In the rows, zero is written as 128.
The rows of X fall into 3 groups, and each row is roughly a mix of its group's hidden directions.
X:
[[123 114 118 106  88 164 111 201 101 113]
 [169  65 109 132 133 137 181 137 149  99]
 [128 109 170 126  99 132 114  64  91  87]
 [ 76 138 185 134 110 165 129 117  80 113]
 [199 118  93  82 124 126 143 117 166 121]
 [193 117 165 125 112  79  99 153 150 139]
 [146 179 185 134 126 190 119 116 119 124]
 [121 130  89 169 141  83  91 176 148 157]
 [185 113 135  85 143 147  95 134 173 164]
 [ 88 109 184 178 126 156 122 112 118  88]
 [150 134 123 106 172 152 146  50 139 109]
 [116  99 175 160 154 193 113 102 146 122]
 [141 149 137 104 148 191 103  76 134  91]
 [147 139 141 128 174 144 152 102 203 148]
 [169 146 188 139 143 191 146 128 119 133]
 [142 128 104  93 128 149 151 196 171 159]
 [155 111 130  83 112 142  95  64 102  96]
 [200 135 187 133 133 146 153 151 120 140]
 [ 90 133 185 114  80 140 157 143  85 131]
 [142 164  91 128 128 105  56 155 153 150]
 [132 174 144 160 162 178 120 150 167  92]
 [150 131 192 110 102 157 136 108 185 117]
 [171  88 104 102 118  76 178 122 139 142]
 [151 143 143 103 137 175 151 165 196 133]
 [176 172 196 155 113 131 103 130 127 127]
 [142 174 135 130 159 130 163 150 199 147]
 [164 149  85 124 153 148  66 121 168 115]
 [143 215 151 138 106 142 137 129  93 122]
 [ 89 156 140 146 113  77 140 171 119 180]
 [139 103 158 159 109  74 167 162  95 101]
 [182 127 124 120 110  52 127 161 131 142]
 [115  98 133 163 153 128  92  54 103 117]
 [154 169  92 136 177 140 134 138 190 142]
 [130 176 129 168 186 121 140 113 180 136]
 [136  99  80 181 150  74 153 120 130 145]
 [139 134 186  99 131 205 129 132 125 121]
 [135 139 166 118  82 127 125 178 184 158]
 [119  90  91 115 129 153 109 121  55  95]
 [164 145  95  97 143 131  65  81 142 117]
 [141 104 142  78  91  72 105 168 137 114]
 [ 98 103 139 188 170 164 164 138 132 103]
 [179 122  92 101 158 135 109  69 152 108]
 [143  98 186 109  84 151 115 110 177 142]
 [170 118  97 136 162 181 118 124 171  89]
 [121  62  82 156 157  95 159 125 137 139]
 [139  97  70 123 131  57 123 137 148 147]
 [145 143 118  49 125 162  94 134 156 150]
 [110 114 126 121  66  84 112 156  75 142]
 [124 128 141 108  63 111 123 195 134 154]
 [ 61 123  71  98 110 100 112 123 126 113]
 [170 142  78 111 166 106 100  88 162 136]
 [128 126  64 107 161 152 147 165  84 105]
 [110 165 116 189 175  87 118 104 133 140]
 [101 135  94 185 167 131  86 127  87 113]
 [135 117 186 122  85  94 130  68 139 136]
 [111 109  57 144 179 127 116 134  87 136]
 [150 157  82 150 173 116 113 150 185 146]
 [ 96 161 147 128 135  83 182 135 126 181]
 [141  97  95 120 194 164 135  91 157 139]
 [127  75  68 138 158  97 120 114 162 155]
 [ 81 100 177 138  96 132 146 126  69 118]
 [124 170 138 168 174  93 141  72 142 123]
 [168  89 136  70 143 154 108 142 169 155]
 [205 121 168 137 121  88 124 155 137 143]
 [113 113 169 134 125 186 190 133 119  97]
 [143 136 165  81  68  95 167 119 116 121]
 [104  86 147  78 129 174  85 124 162 121]
 [102  79 158 128  86 100 144 120  68 124]
 [156 105 171  85 113 141 155  73 162 125]
 [107 114 145 177 129  90  88  68 111 142]
 [192 155 160 118 142 165  99 120 158 160]
 [211 162 151 129 133 122 117 136 144 164]
 [136 168  81 104 157 181 137 103 137 166]
 [ 54 108 137 105  98 123 120 139 110  79]
 [166 176 102  93 110 123  94 162 168 149]
 [ 88 152 122 170 158  76 139 146 131 177]
 [120 118 101 160 169 138 101 156 179 178]
 [ 77 177 139 162 131 124  80 160 121 156]
 [140 129 175 135 115 161 114 142 205 148]
 [ 79 127 125 185 134  89 109 171 114 157]
 [125 166 150 123  82 142 129 195 110  91]
 [172 144  98 116 138 177  83 136 170  99]
 [ 66  93  75 108 116  88 133 134 123 109]
 [144  92 116 160 130 183 112 170 150  81]
 [124 176  93 142 161 116 149 189 155 150]
 [179 148 142 114 119 104  67 125 171 155]
 [107 124  73 151 124  66 169 136 100 122]]
One row of each group comes first, with its name. Which group is each row after those in?
[112 118 157  78  83 102 136 172 102  92]
(45)
[ 80  97 136 185 160 128 104 102  92 111]
(116)
[135 194 154 157 162 114 155  97 153 100]
(64)

[149 136  97 106 184 160 166 141 179 140]
(64)
[ 88 200  97 156 124 140 123  95 106 123]
(45)
[161 135  89 125 175  96 165 106 174 150]
(116)
[123  98 149 151 139 131 100  46 106 109]
(64)
[129 204 112 119 152 116 106 134 165 168]
(116)
[138 156 191 166 119 151 159 136  87 100]
(45)
[113 120 112 163 142 103 100 156 170 195]
(64)
[107 193 141  81 107 177 112 126 114 118]
(45)
[179 179 139 131 124 118  74 114 158 158]
(45)
